Every row has a hidden score from 0 to 20. What is each row's score? 10 is about the middle. The score is a weighted sum of the row's numbers plus the product of two more (or one squared), each taken from its middle value.
(10, 6, -38, -62, -44, 32, -15, -29, 5, 36, -46, 10, 9, 24,
 0, -29, 10, -19, 42, -23, -42, 54, 21, -33, 27, 19) 9
(-71, -12, 9, 27, 20, 10, 37, 39, 20, -43, -28, -33, -30, -61,
 -28, 27, 30, 47, -7, 26, -28, 15, -71, 110, -17, -16) 11
(-26, 29, -19, 30, 11, -43, -49, 12, -18, -59, 91, 23, 44, 49,
 59, -67, -46, 17, -40, 33, 69, -72, -55, -21, 74, -35) 12
(44, 22, -36, -2, -8, 31, -42, -37, -14, 3, -58, -7, -34, 5,
 20, -4, 0, 4, 44, -33, -28, 35, -5, 9, -57, -1) 11
(-35, 62, 22, -79, 49, 48, -28, 10, 48, 39, 38, -12,
 12, -66, -27, -48, 54, -38, -82, -11, 65, -109, -112, 49,
 24, -53) 11
(12, 36, -77, 24, -17, -91, -7, 42, 14, -81, 2, 37, -36, -41,
 91, 16, -15, 35, -15, -29, 59, 2, -73, 49, 69, -75) 9
(-13, -3, 5, 36, 48, 65, -70, 22, -68, 68, 71, 39, 15, -33,
 -77, -18, -3, 26, -10, 33, 2, 27, 92, 24, 5, 51) 9
(-33, 2, 43, 21, -49, -35, -18, 33, 13, -5, 9, -28, 78, 77,
 21, -16, -24, 10, 42, 0, -32, 16, 28, -82, 5, -37) 14
(15, 18, 14, 26, -10, 8, -48, 43, 4, 21, -22, -23, -20, 41,
 40, -18, 23, 1, 15, -37, -9, 10, -7, -37, 26, -6) 12
(-42, 8, 27, -14, -44, -16, 39, 26, 33, -13, 74, -7, 55, 31,
 -25, 69, -37, 10, -22, 37, 6, -33, 82, -24, 12, 8) 8
(-53, -15, 28, -25, -41, -12, -31, -4, -61, -15, -13, 4, 105, 39,
 23, -74, 29, -3, -29, 78, 15, 44, -3, -19, 12, -27) 7
(-3, -6, 53, -33, -22, 5, -6, -23, 13, 34, -64, 29, 9, 50,
 19, -50, 37, 0, 0, -5, -29, -14, 6, -61, -13, 21) 14
(11, 20, -26, -23, -26, 12, -14, 9, 18, -2, 52, 6, 13, -17,
 -8, 5, -27, 42, 54, -10, -12, 1, 32, -8, 46, -39) 13
(19, -16, -19, -53, -25, -75, 23, -5, 0, -65, 48, 6, 3, 34,
 49, 6, -62, -65, -7, -2, 56, -27, -61, 29, 65, -46) 8
(21, 88, -21, -32, 37, 51, -70, 24, 14, 70, 4, 19, 9, 31,
 -17, -44, 44, 20, 64, -19, -18, 33, 72, -24, -27, -49) 13
(34, -42, 31, -5, -2, 3, -24, -48, 32, 26, 47, 18, -2, 37,
 -22, 11, -42, -23, 24, 6, -2, -97, 22, -80, -26, -20) 14
(47, 7, -29, -6, 46, -1, 55, -63, 33, 3, -36, 23, 56, -80,
 2, 40, -13, 4, 6, 53, -1, -72, -47, -68, -35, -34) 8
(6, -36, 47, 74, -21, -59, 35, -28, 69, -5, -72, 46, -19, 17,
 -1, -23, -53, 25, 44, -19, -91, 22, -57, 22, -34, -26) 11
(-5, 10, 48, 26, -8, -11, -13, -1, -12, 11, -49, -10, -6, -8,
 -4, -45, 29, -9, 64, 9, -21, 63, 19, -44, -40, 2) 9
(53, 8, 9, 4, -34, -20, 19, -49, 21, 14, -31, 11, -45, 5,
 20, -11, 2, 23, 109, -39, -56, 5, 3, -76, -21, -35) 10
(-68, -11, 51, -20, -104, -50, 1, 11, 6, -29, 6, -68,
 -127, 52, 29, 48, -20, 43, -84, 39, 26, -65, -39, -30,
 -63, 89) 16
(-8, -73, 32, -40, 13, 79, -71, 29, -43, -13, 33, -14, 2, 51,
 -60, -35, 61, 33, 1, -11, 19, -23, 22, 34, 11, 43) 12
(-17, 20, 1, -68, -19, 28, -5, -11, -28, 79, 42, 52, 46, -23,
 -36, -41, 11, 1, 9, 20, -8, 14, 57, -67, 83, 4) 8
(-21, -12, -127, -34, -59, -28, 27, 78, 4, -29, 62, -1,
 29, 17, -7, 1, -30, 51, 38, 5, 0, -12, 50, 56,
 -35, 1) 17
(-30, 14, -66, -12, -43, -43, -31, 46, 9, -12, 28, -11, -14, 40,
 4, 44, -62, 20, -78, -5, 33, 10, 46, -3, -27, 94) 10
(5, -51, 6, 20, -3, -45, -30, -20, -32, -15, -15, 20, 57, 42,
 1, -2, -20, 29, -33, 48, -15, 1, -7, 2, 12, 55) 7
(45, 56, -20, 7, -47, 7, 1, -13, 5, 16, 0, 4, 32, -15,
 27, -62, -17, -32, -26, -38, -12, 17, 21, -48, -72, 10) 6
(-16, 26, -49, -6, 18, 11, -26, 47, 24, 13, 32, -16, 2, 0,
 1, -23, -26, -34, 33, -44, 8, -22, 30, 12, -20, -47) 10
(71, 7, -40, -12, -20, 1, 54, -20, -41, -28, -35, -25, -66, -31,
 31, -14, 37, -11, 21, 30, 12, 52, 1, 47, -24, 29) 7
(36, 13, -26, 26, 28, -14, -12, -23, -23, 27, -33, 26, -3, -23,
 -8, -25, -53, -61, 41, -5, -12, 72, 2, -5, -35, -8) 7
(35, -30, -27, -17, 10, -22, -1, -16, -36, 68, 33, 41, 69, 78,
 14, -48, 24, -37, 36, 29, -29, -36, 43, -50, 20, -44) 6
(13, -18, 28, -13, -21, 24, -17, 13, -14, 12, -5, 26, 2, 35,
 -6, -55, 19, 10, 10, -35, -7, 48, -5, 31, 39, 34) 7
(26, 47, -8, 40, 12, 14, 10, -41, 8, -5, -38, -26, 5, -61,
 -2, -15, 30, -55, -7, -12, 49, 26, -21, 18, -20, -4) 7
(-15, 22, -9, -28, 44, 0, 22, 43, 17, 7, 6, -33, 19, -28,
 -8, -18, 38, -11, -3, -13, 16, -41, 17, -35, 19, -33) 7
(-20, -41, -13, -43, -82, -58, 38, -19, -5, 4, 15, 29, 41, 77,
 35, 26, -69, 43, 26, 59, -57, -7, 23, -17, 31, -4) 8
(70, -2, -69, -34, -10, 29, -2, 10, -41, -48, -16, -20, -2, -28,
 41, -39, 43, -1, 28, 4, 14, -5, 10, 6, -22, 1) 8
(-12, -3, -5, -42, -76, -48, -14, -18, -35, 29, 26, 41, 44, 51,
 24, -42, -35, -50, 42, 49, 7, -22, 37, -7, 59, 1) 8
(-11, -26, -14, -67, -98, -21, -55, 23, 44, -14, -9, -16, -94, -40,
 46, 68, 66, -43, 17, -15, 71, -68, 11, 32, 62, -8) 13
(59, -17, -28, -9, 26, -9, 11, -44, -37, -3, 15, 11, 2, 44,
 36, -16, -3, -4, -19, -7, 33, -25, 13, 18, 8, 8) 4
(2, -17, 54, -22, -22, 18, -29, 41, 3, -8, 38, -56, -58, -3,
 -32, 47, 49, -10, -14, 35, 20, 5, 44, 9, -5, 64) 10
(-33, 29, -2, -5, 36, 12, -31, -22, -29, -22, -16, -1, 7, -59,
 -8, 9, 9, -38, 5, 20, 40, 22, -44, 9, 49, 3) 10
(-40, -57, 20, 42, -38, -5, 23, -17, 16, -21, -16, 24, 19, 43,
 -18, 36, -31, 27, 33, -18, -63, 37, 44, 34, 3, 20) 10
(19, -29, 20, -49, -10, -13, -25, -32, -25, 11, -42, -5, 44, 37,
 -8, 4, 23, -2, 0, 31, -38, -21, 9, -62, 40, 20) 9
(-79, -51, 19, -29, -16, 34, -19, 6, 1, 56, 71, 23, 14, 54,
 -59, -23, -26, 2, -3, 26, -8, -58, 35, -8, -11, -30) 16
(-48, 42, -7, -46, 12, 74, -3, 1, -19, 35, 44, -20, -41, -50,
 -61, 57, 10, -30, 23, 8, 18, 3, 49, 55, 41, 13) 11
(-3, 13, 56, -34, -26, 10, 24, 6, 2, 15, 7, -7, -54, 4,
 -39, 46, 8, -4, -21, -49, 20, -7, 40, 6, 45, 68) 8
(-1, 35, -33, -41, -9, 56, -101, 58, 2, 32, -8, -9,
 -31, 15, 25, -23, 55, -7, 47, 29, 27, -29, 24, 22,
 -17, -51) 19
(13, -43, 62, -50, -24, -6, 14, -46, -12, 41, -38, 2, 35, 65,
 -18, 3, 30, 62, -6, -22, -10, -22, 5, -8, 80, 26) 5
(19, -6, -9, -10, 21, 3, -31, -10, -23, 0, -25, -2, -20, 40,
 49, -28, 28, 55, -12, 46, 13, -68, 13, -72, -32, -6) 17
(-11, 29, 53, -34, 18, 30, -2, -4, -17, 27, 2, -15, 4, -49,
 -39, 6, 13, -33, 31, 15, 9, 6, 16, -34, 50, -10) 8
(-7, -20, -21, -12, -35, -16, -4, -16, 13, 26, 103, 20,
 -103, 15, -7, 43, -48, -31, -70, 1, 68, -71, 5, 27,
 30, 29) 12
(50, 5, -69, -10, 22, 53, -5, -72, -19, 2, -55, 20,
 22, 6, 27, -5, 22, -46, -28, 2, 25, 4, 21, 24,
 -103, 42) 6
(-7, -78, -53, -27, -5, -36, 33, -42, -55, 36, -97, 30, 26, 41,
 25, -17, -17, 6, -15, 52, -33, 11, -24, -11, -56, 58) 8
(-54, 20, 6, 19, 11, 2, -5, 12, 0, -11, 7, 21, 48, -39,
 -41, 23, 11, 83, 19, 77, -26, 7, -8, 19, 21, -7) 12
(68, 38, -6, 22, 30, 59, 21, -13, -6, 15, 15, -18, 2, -36,
 -24, 12, 27, 41, -20, 16, 6, 32, 17, 22, -48, 29) 5
(-29, 58, 15, 32, -7, -43, 65, 29, 14, -11, 42, -35, 74, -10,
 8, 26, -7, -4, -56, 73, 15, -12, -9, -76, -10, -16) 7
(-10, 7, -2, 15, 2, -37, 27, 58, -9, -30, -5, -6, -4, -8,
 -18, -12, -5, -18, -51, 18, 7, 13, -36, -33, -18, 43) 12
(34, 39, 26, -32, 5, 6, 9, 32, -18, 0, 70, -16, 54, 5,
 14, -26, 21, -15, 2, 61, 26, -32, 57, -22, 55, -27) 6
(30, 0, 4, 40, 12, -53, 71, 4, 18, -20, -9, -21, -32, -39,
 -3, 67, -20, 27, 2, 24, -22, 47, -8, 0, 4, 35) 8
(-39, 41, -13, 9, 64, -23, -19, 51, -16, -37, -19, -23,
 -6, -63, 25, -29, 0, 24, -79, -2, 81, -54, -106, 58,
 44, -40) 14
(1, -10, 110, 27, -39, 8, 22, -98, 19, -52, -3, -39, -61, 6,
 -24, 24, 25, 15, 34, -30, -90, 64, -4, -34, 3, 10) 12
(-64, -27, 24, 42, 55, -8, 21, 46, 4, -11, -5, -47, -5, -25,
 0, 15, -12, 31, -33, -8, 15, -36, -55, -16, -34, -32) 14
(40, -81, -27, -10, 0, -38, 56, -16, 2, -27, -63, 6, -7, -7,
 -4, 62, -36, 3, 46, 46, -63, 10, -14, 0, -14, 41) 9
(-48, 52, 5, 4, -8, -3, -1, 26, 3, 37, -34, 3, -21, -23,
 -41, -19, -23, 23, 1, 39, -35, 37, 19, -13, -41, 10) 19
(8, -75, 22, 21, 49, 51, 6, -59, -29, 12, -36, 43, 16, 28,
 -27, 6, 35, 63, 52, 8, -51, -32, 14, -31, -56, 23) 11
(54, -54, 46, -44, 5, -1, -19, -35, -36, 26, -35, 21, 23, 8,
 16, 47, -25, -6, 44, 50, -45, 39, -13, -19, 75, -26) 6
(-2, -29, 14, 10, 9, 53, -28, -37, -22, 50, 3, 46, 21, 11,
 -50, 38, -14, -80, -15, -38, 5, 63, 4, 33, 5, 13) 8
(18, -18, 75, -9, -24, 42, -42, 18, -37, -27, 15, -7, 3, 84,
 -17, 8, 40, 71, 9, -9, -16, 8, 44, 26, 10, 62) 11
(-63, -7, 104, -54, -17, 31, -8, -49, -57, 18, 33, 22, 34, 121,
 -12, 1, 5, -9, -10, -41, -12, 6, 65, -18, 6, 99) 9
(-48, 15, 18, 4, -29, 10, -45, -27, -51, -19, 4, 36, 19, -36,
 -11, -31, -24, -76, -1, 43, 28, 42, -9, -4, 34, 38) 13
(17, 46, 23, -20, 1, 0, 13, 6, 17, 26, 16, 6, 7, -44,
 -21, 25, -23, 19, 27, -4, -9, -3, 28, -47, 1, 16) 8
(-17, 33, -1, 21, 10, 29, -22, 26, 22, 21, 36, -5, -1, 28,
 -40, -5, 26, -2, 6, -45, -23, 6, 32, 8, -19, -16) 9
(20, 7, -7, 5, 16, 19, -6, 2, 14, 15, -8, 0, -25, 9,
 -28, -46, 41, 32, 89, 2, -49, -5, 34, -58, -43, -36) 11
(46, -29, -57, 4, -22, -90, 77, 12, 27, -48, -10, -39,
 -78, 9, 88, 73, -63, -33, -102, 7, 32, -5, -54, 26,
 8, -3) 7
(36, 15, -4, -29, 15, 29, -33, 36, 14, -21, 25, -3, -21, 49,
 25, -61, 57, 70, 77, -13, -50, -25, 27, -32, -44, -32) 15
(78, -59, -48, 22, 42, 10, -40, -38, -33, -26, 18, 17, -2, 56,
 8, 46, -22, 66, -13, -23, 7, -17, 39, 18, 17, -36) 8
(-80, -42, 45, -3, -22, 23, -2, -14, -7, 7, 50, 13, 35, 12,
 -62, 8, -33, 6, -5, 69, -42, -2, -8, 15, -46, 37) 13
(102, 67, 101, 3, 46, 121, -60, -127, -5, 100, 43, -9,
 -73, -16, -56, -19, 59, -20, 84, -31, 8, -42, 71, -9,
 31, 14) 14
(-38, -45, -11, 36, -16, 1, 17, -17, -4, -11, -7, 32, -19, -15,
 -31, 12, -52, 27, 70, 40, -3, 46, 21, 25, -18, 41) 16
(-37, -23, -48, 46, 36, -92, 90, 55, 17, -50, -108, 24,
 44, -37, 4, 34, -73, -52, -45, 82, -39, 62, -76, -7,
 -53, 14) 16
(21, 59, 15, -29, -20, 17, -23, -24, -25, 10, 9, 30, 7, -56,
 -3, 0, -22, -9, 43, 14, 0, 33, 17, 0, 39, 18) 13
(-7, 3, -8, 13, -20, 34, -30, 48, 36, -17, 0, -58, -21, 28,
 -3, -18, 61, 50, 45, -25, -16, 28, 43, 36, -4, -24) 13
(-32, 7, -104, -18, -94, -93, 101, 94, 77, -96, -31, -59,
 -127, -42, 115, 78, -8, 39, -127, -1, 26, -1, -8, 47,
 -59, -22) 8
(-16, -80, 2, 39, -45, -37, -9, -46, 8, 18, -30, 68, 22, 65,
 -23, 51, -56, -38, -18, -42, -5, 4, 24, 3, -8, 59) 12
(-12, -1, 35, 12, 19, 40, -3, -15, -1, 38, 34, 1, -4, -9,
 -39, 9, -4, -14, 6, -15, -16, -12, 45, -2, -63, 14) 8
(-54, 78, 15, 18, 8, 7, -43, 45, 73, 18, 51, 2, 32, 8,
 3, -56, -37, -4, -89, -35, 46, -44, -31, 54, 3, -33) 7
(-100, 5, -18, -69, 83, -25, 75, 79, 13, -49, -14, -13,
 37, -121, 26, 21, 36, 14, 12, 41, 21, -99, -83, -17,
 0, -78) 14
(36, 4, 83, 18, 22, 47, -50, -31, -54, 24, -37, 16, 2, -3,
 -20, -25, 40, -52, 8, 7, 20, 87, -25, 58, 95, 13) 9
(-42, 25, -11, 53, 89, -21, 24, 105, 11, -26, 38, -6, 6, -51,
 -16, -61, 32, 91, 10, 65, -25, -12, 16, -19, -63, -14) 14
(20, -4, 63, 35, -51, -23, 29, -11, -25, 32, 2, -8, -5, 84,
 -5, -8, -32, 35, 17, -18, -23, 39, 34, -66, -27, 81) 8
(36, -4, 31, -67, 25, 29, -35, -23, -58, 35, 8, -4, 11, 79,
 -7, -52, 35, 54, 22, -9, 29, -59, 43, -55, -13, 12) 6
(-22, 20, -5, -22, -43, 14, -72, 73, 34, 43, 7, -34, 8, 36,
 7, -59, 54, 1, 44, -22, 4, -26, 29, -41, -5, -31) 13
(10, 3, 56, 57, -36, 31, -36, -34, -8, 25, -63, 35,
 66, 64, 18, -22, -39, -123, -43, -83, 18, 103, -26, 1,
 44, 11) 4
(-9, 20, -18, -56, 21, 65, 8, 38, -1, 27, 26, 3, 14, -18,
 -32, -23, 60, 17, 53, 15, -6, -41, 68, -34, -2, -5) 11
(9, 90, -56, -22, 7, 30, -14, 127, 29, 9, 62, -20, 5, -30,
 1, -57, 28, 26, 88, -39, 16, -57, 41, 4, -23, -66) 13
(89, 36, -2, 56, 24, 27, -2, -1, -35, -12, 26, -1, -2, 3,
 21, -43, 30, -9, -64, -8, 17, 27, 26, -19, 23, 0) 9
(69, -12, -23, 18, 34, 29, -3, -2, 20, 33, 15, 19, -35, 31,
 1, -29, -22, -4, -38, -69, 25, -9, 31, 2, -44, 28) 7
(6, 30, -64, 51, 12, 35, -48, 0, 5, -15, 0, 24, 14, -7,
 0, -39, 10, 22, -15, -12, 13, 76, 6, 75, -48, 12) 7
(-18, 35, -3, 3, 9, -10, -12, 17, 2, 14, -4, 24, 12, -43,
 -2, -39, -12, -2, 9, 31, -20, 14, 33, -45, -13, 22) 13
(-23, -24, 2, 15, 24, -34, 71, -17, 5, 0, -32, -1, 0, -54,
 -17, 52, -25, -12, 10, 52, -16, -29, -17, -25, -31, 12) 10
(-37, 5, -76, -50, -14, -46, 3, 58, 13, -63, -96, -27, -15, -57,
 95, -3, 61, 1, -6, -1, 19, -29, -67, -23, 10, -67) 12
(24, -33, -4, 27, -25, -38, -47, 60, 14, -33, -22, -44, -81, -4,
 46, 33, 22, -66, -49, -18, 50, 17, -20, 13, 62, -44) 11
(-6, -3, 54, 60, 25, 18, -6, -23, 12, 18, 100, 8, 47, 6,
 -56, 12, 16, 18, 10, 10, -37, -3, 32, 41, 31, -34) 10
(29, -60, 36, -2, -36, 14, 33, -84, -17, 11, -68, -20, -19, 82,
 3, 14, 64, -20, 30, -25, -31, -7, 48, -38, -61, 48) 7
(-31, 26, 2, -17, -27, 30, -45, -33, -7, 25, -10, 36,
 29, 14, 8, -50, -9, -117, -47, -76, -1, 83, 66, -49,
 -52, 20) 8
(-13, -5, 49, -1, 14, 19, -51, -6, -12, 30, -59, 14, 15, -18,
 -22, -8, 31, 7, 25, 49, -33, 51, -30, -55, 26, -12) 11
(-23, -27, 49, -86, -9, 8, -19, -50, -21, 19, -91, 31, 127, 69,
 15, -1, 5, -95, -53, 13, 31, -1, -36, 16, 38, 5) 2
(4, -65, -2, 101, 4, -52, 102, 38, -17, -65, -58, 9, 17, 28,
 -16, 49, -51, 52, 3, 72, -72, 94, 15, -25, -50, 46) 8
(55, -11, -2, 5, -35, -25, -14, -29, -33, 34, 70, 16, 54, 80,
 1, 48, 2, 33, 37, -2, -56, 46, 56, -15, 111, -48) 8
(16, 35, -24, -9, 8, 28, 0, 47, 13, 7, 3, -15, 1, -3,
 -1, 0, -15, 0, 16, -51, 10, -20, 27, -28, -21, -20) 8
(-12, 47, 11, -14, 26, 25, -23, -36, -17, 22, -35, 6, 13, -41,
 -16, -7, 6, -63, -21, 3, 1, 48, -28, 2, 15, -4) 11
(-73, 18, 35, 80, -23, -87, 45, -8, 12, 6, 27, 39,
 63, 28, 24, -9, -84, -96, -101, 38, 27, 11, -22, -4,
 -27, 24) 6
(3, -29, 39, 33, -6, -60, 62, 6, -23, -35, -39, -25, -4, 43,
 26, 4, 5, 8, -54, 15, -12, -16, -18, -45, 16, 18) 10
(-9, -4, 14, -36, 27, 20, -26, 22, -19, 61, 60, 32, 24, 54,
 -6, -48, 26, -7, 17, 26, -23, -44, 35, -27, 51, -51) 13
(-16, -19, -47, 25, 8, -49, 5, -23, 22, -2, -110, 24,
 -34, -10, 52, 23, -17, -47, 8, -31, -10, 26, -67, 56,
 -38, -31) 10
(82, -50, 11, 114, 9, -26, 82, -37, 58, -57, -68, -33,
 -78, -28, -1, 1, -63, -70, -25, -42, -14, 49, -73, 67,
 -100, 35) 13
(-5, -7, -10, 20, 40, -16, 14, 0, 3, -46, 11, -10, 22, -44,
 67, 10, -12, -10, -12, 19, 45, -52, -47, -32, 38, -90) 9
(-46, 51, 28, 32, 39, 24, -27, 38, 0, -18, -5, -37, -8, -26,
 -25, -68, 35, 61, 0, -9, 11, 20, -17, -54, -5, -4) 11
(78, 7, -42, 93, 12, -36, 72, -4, 50, -45, -81, -38, -58, -38,
 66, -33, 23, -55, -17, -1, -21, 41, -63, 68, -56, -6) 9
(11, 11, 5, 77, 31, 17, 34, -5, 39, -95, -28, -39, -35, -21,
 18, -9, 45, 41, -23, -56, -42, -6, -60, 73, -74, -60) 11
(-9, 44, -32, 11, 43, 49, -40, 8, -34, 17, 18, 22, 22, -44,
 -15, -29, 10, 40, -13, 85, 34, 22, 43, -6, -28, -7) 10
(21, -23, 17, 48, -57, -58, 50, -28, 11, 28, 33, -21, -41, 43,
 -26, 49, -84, 8, -48, 4, -28, 10, 6, -24, -88, 112) 15
(22, -31, -16, 7, -1, -47, 25, 7, 19, -17, 1, -5, 55, -10,
 48, -14, -25, -45, -35, 30, 28, -6, -41, -18, 52, -23) 15
(-29, -22, 33, -12, -11, 26, -4, 10, -15, 37, -10, 4, 38, 47,
 -18, -48, 48, -7, -8, -25, -24, -30, 37, -37, -1, 1) 8
(-19, -8, -12, 58, 5, -18, -68, 31, -63, 1, 15, 0,
 14, 76, 19, -112, 21, 32, -50, 61, 34, 37, -8, 24,
 24, 54) 10
(52, -36, -17, 32, 9, 60, -30, -35, 4, 13, -6, 19, -33, 13,
 -51, 14, -13, 31, 65, -25, -56, 64, 38, 27, -25, 14) 12
(-44, 1, 20, -26, -48, -32, 24, 111, 34, -17, 98, 5, 127, 73,
 3, 8, -5, -13, 24, 33, 1, -38, 57, -47, -33, -26) 8
(70, 27, -51, 44, 3, -42, 62, -17, 54, -30, 29, -20,
 -38, -45, 63, 29, -41, -36, -106, -71, 27, 0, 0, 32,
 -15, -44) 8
(1, 72, -83, 9, -1, -21, -22, 37, 68, -31, 67, -28, -80, -69,
 45, 12, -33, 15, -70, -73, 41, -12, -34, 109, 16, -53) 9
(31, -93, -12, -54, -34, 22, -45, 24, -17, -29, -11, -28,
 -100, -12, 40, 46, 89, -15, 87, 41, 71, -93, 13, 40,
 34, -18) 13
(-32, 25, 22, -19, 4, 43, -17, 10, -17, -13, -4, -28, -41, 1,
 -38, 9, 51, 46, 34, -17, -43, 59, 4, 41, -7, 18) 12
(27, 8, -39, 39, 40, 9, 51, 39, 39, -33, -4, -6, 0, -40,
 -17, 3, 12, 2, 6, -43, -15, 4, 28, -3, -48, -9) 7
(45, -41, -43, -1, 42, 61, 2, -11, -27, -50, -19, -43, -37, -13,
 -4, 10, 41, 76, 7, -23, -16, -33, 26, -7, -70, -5) 10
(-45, -15, 28, -56, -13, 28, 1, -27, -2, 9, 28, 2, -24, 25,
 -58, 25, 20, 35, 67, -40, -37, 14, 7, 47, 55, -16) 10
(15, 88, 2, 8, -25, -3, -5, -57, 53, 15, 22, -5, -73, -63,
 -17, 92, 9, -35, 61, -45, -28, 20, 19, 32, -6, -60) 10
(-54, 5, -3, -15, 65, 30, -21, -8, -17, -14, -40, -22, -13, -55,
 -28, -17, 40, 19, -3, 27, 16, -22, -41, -5, 16, -27) 12
(29, -59, 99, -14, 7, -21, 56, -68, -32, 30, 71, 7, 38, 60,
 -38, 66, 28, -45, 41, 84, -33, -88, 22, -6, 58, -64) 6
(-55, -87, 28, -61, -45, -19, 42, -62, -63, 29, 17, 37, 22, 30,
 -43, 60, -5, 25, 21, 74, -33, -25, -3, -20, 46, 1) 11
(-22, 39, 84, -32, -4, 75, -33, -19, -8, 36, 30, -29, 5, 19,
 -31, -18, 34, -31, -35, -39, 20, 24, 39, 18, -11, 26) 5
(29, -47, 18, -25, 36, 39, 3, -18, -16, 34, 22, -8, 10, -29,
 -66, 18, -4, -12, -18, -12, -2, -18, 22, 32, 26, 43) 12
(17, -20, 17, -30, -36, 45, -10, 8, 24, -16, 14, -40, -65, -52,
 -49, 81, -2, 61, 38, -41, -10, 7, 72, 45, -2, 42) 18
(60, 19, 34, 37, -16, 11, 27, -100, 89, -38, 21, -61,
 -124, 2, 34, 7, -45, -21, 6, -127, -37, -28, -19, -16,
 -36, -70) 18
(-94, -32, -69, 20, 19, -99, 76, 61, 20, -74, -69, -11, 57, -34,
 23, 70, -64, -39, -54, 49, -59, 1, -90, -35, -39, -45) 13
(43, -16, 40, -41, 7, 85, -54, -57, -27, 33, -55, -5,
 -53, 43, -11, -62, 31, -109, 26, -119, 9, 49, 44, -17,
 -56, 33) 7
(-2, -43, -12, 9, 4, 30, -13, 16, 26, 17, 46, 4, -29, 26,
 -25, 13, 28, -18, -4, -39, 27, -47, 36, 61, -9, -18) 12
(-20, 112, -53, -43, 5, 55, -59, 20, -7, 46, 100, 27, 44, -40,
 -29, -59, -18, 40, -24, 48, 36, 0, 21, 4, 2, -30) 10
(59, -14, -21, 48, -41, 54, -83, -18, 10, -42, -54, -13,
 -118, 9, 35, -6, 21, 105, 56, -32, -13, -10, -9, 0,
 -67, -42) 15
(-36, 18, -7, 20, 14, 44, -17, 51, 7, 22, 17, -7, -10, -11,
 -26, -11, 40, 27, 29, 9, 3, 29, 3, 20, -27, 0) 10
(-7, -20, 7, 46, 22, -36, 51, -17, -1, -7, -59, 2, 18, -67,
 -6, 20, -36, -39, -62, 21, -6, -27, -86, -5, -26, 62) 12
(-9, -53, 23, -10, -1, 12, 14, -55, -21, 15, -3, 34, 37, 1,
 -39, 16, -21, 32, -14, 28, -27, 22, -2, -6, 8, 40) 11
(-1, 13, 5, 52, 20, 5, -6, -16, 31, 18, -60, 54, 12, -20,
 4, -15, -13, -37, 31, -38, -1, 62, -75, 43, -23, 9) 9
(29, 28, 21, 62, 33, -26, 18, -12, 3, -6, 4, -12, 15, -6,
 8, -42, -30, 5, -50, 35, 29, 25, -28, 9, 19, 11) 6
(24, -6, -7, -27, -2, -11, -4, 7, -1, 19, 10, -23, -16, 3,
 -5, 2, 16, -34, 31, -27, 55, -48, 18, -49, 33, -28) 14
(2, -13, 63, 14, -7, 30, -25, 23, -19, 23, 47, -8, 12, 33,
 -63, 9, 33, 26, -23, 29, -23, -2, 43, -25, -12, 74) 9
(-46, -1, 0, -6, -9, -48, 47, 16, 38, 10, 12, -16, 41, 42,
 -9, 28, 13, 39, -8, 36, -59, 7, -9, 27, 26, -32) 6
(35, 25, 6, -57, 49, -10, 14, 15, -24, -19, -41, -60, 7, -33,
 28, 19, 60, 8, 38, 81, 8, -23, -35, -47, 62, -33) 14
(-115, 27, 32, -105, -46, 31, 4, -15, 9, 18, 36, 34,
 12, 42, -25, -43, -35, 12, -16, -82, 26, -49, 1, -26,
 20, 15) 9
(76, 9, 10, 3, 24, 33, -23, 8, -17, 58, 0, 9, -66, 2,
 -19, -79, 23, -2, -39, -80, 32, -2, 37, -15, 42, 69) 7
(-23, -5, -16, -4, 8, -7, -20, 3, -55, -8, -7, 3, 38, 0,
 16, -48, -8, -5, -19, 94, 29, -3, -14, -63, 0, 4) 11
(4, -26, 40, 45, 24, 22, 3, -45, 3, -4, 25, 17, 36, -34,
 -22, -12, 1, 5, -27, 15, 4, 8, -19, -12, -7, 16) 14
(54, 27, -43, 7, 31, 4, -20, -39, -16, -12, 2, 14, 17, -12,
 31, -29, -1, -18, -20, -11, 45, 23, 12, 8, 22, 3) 5
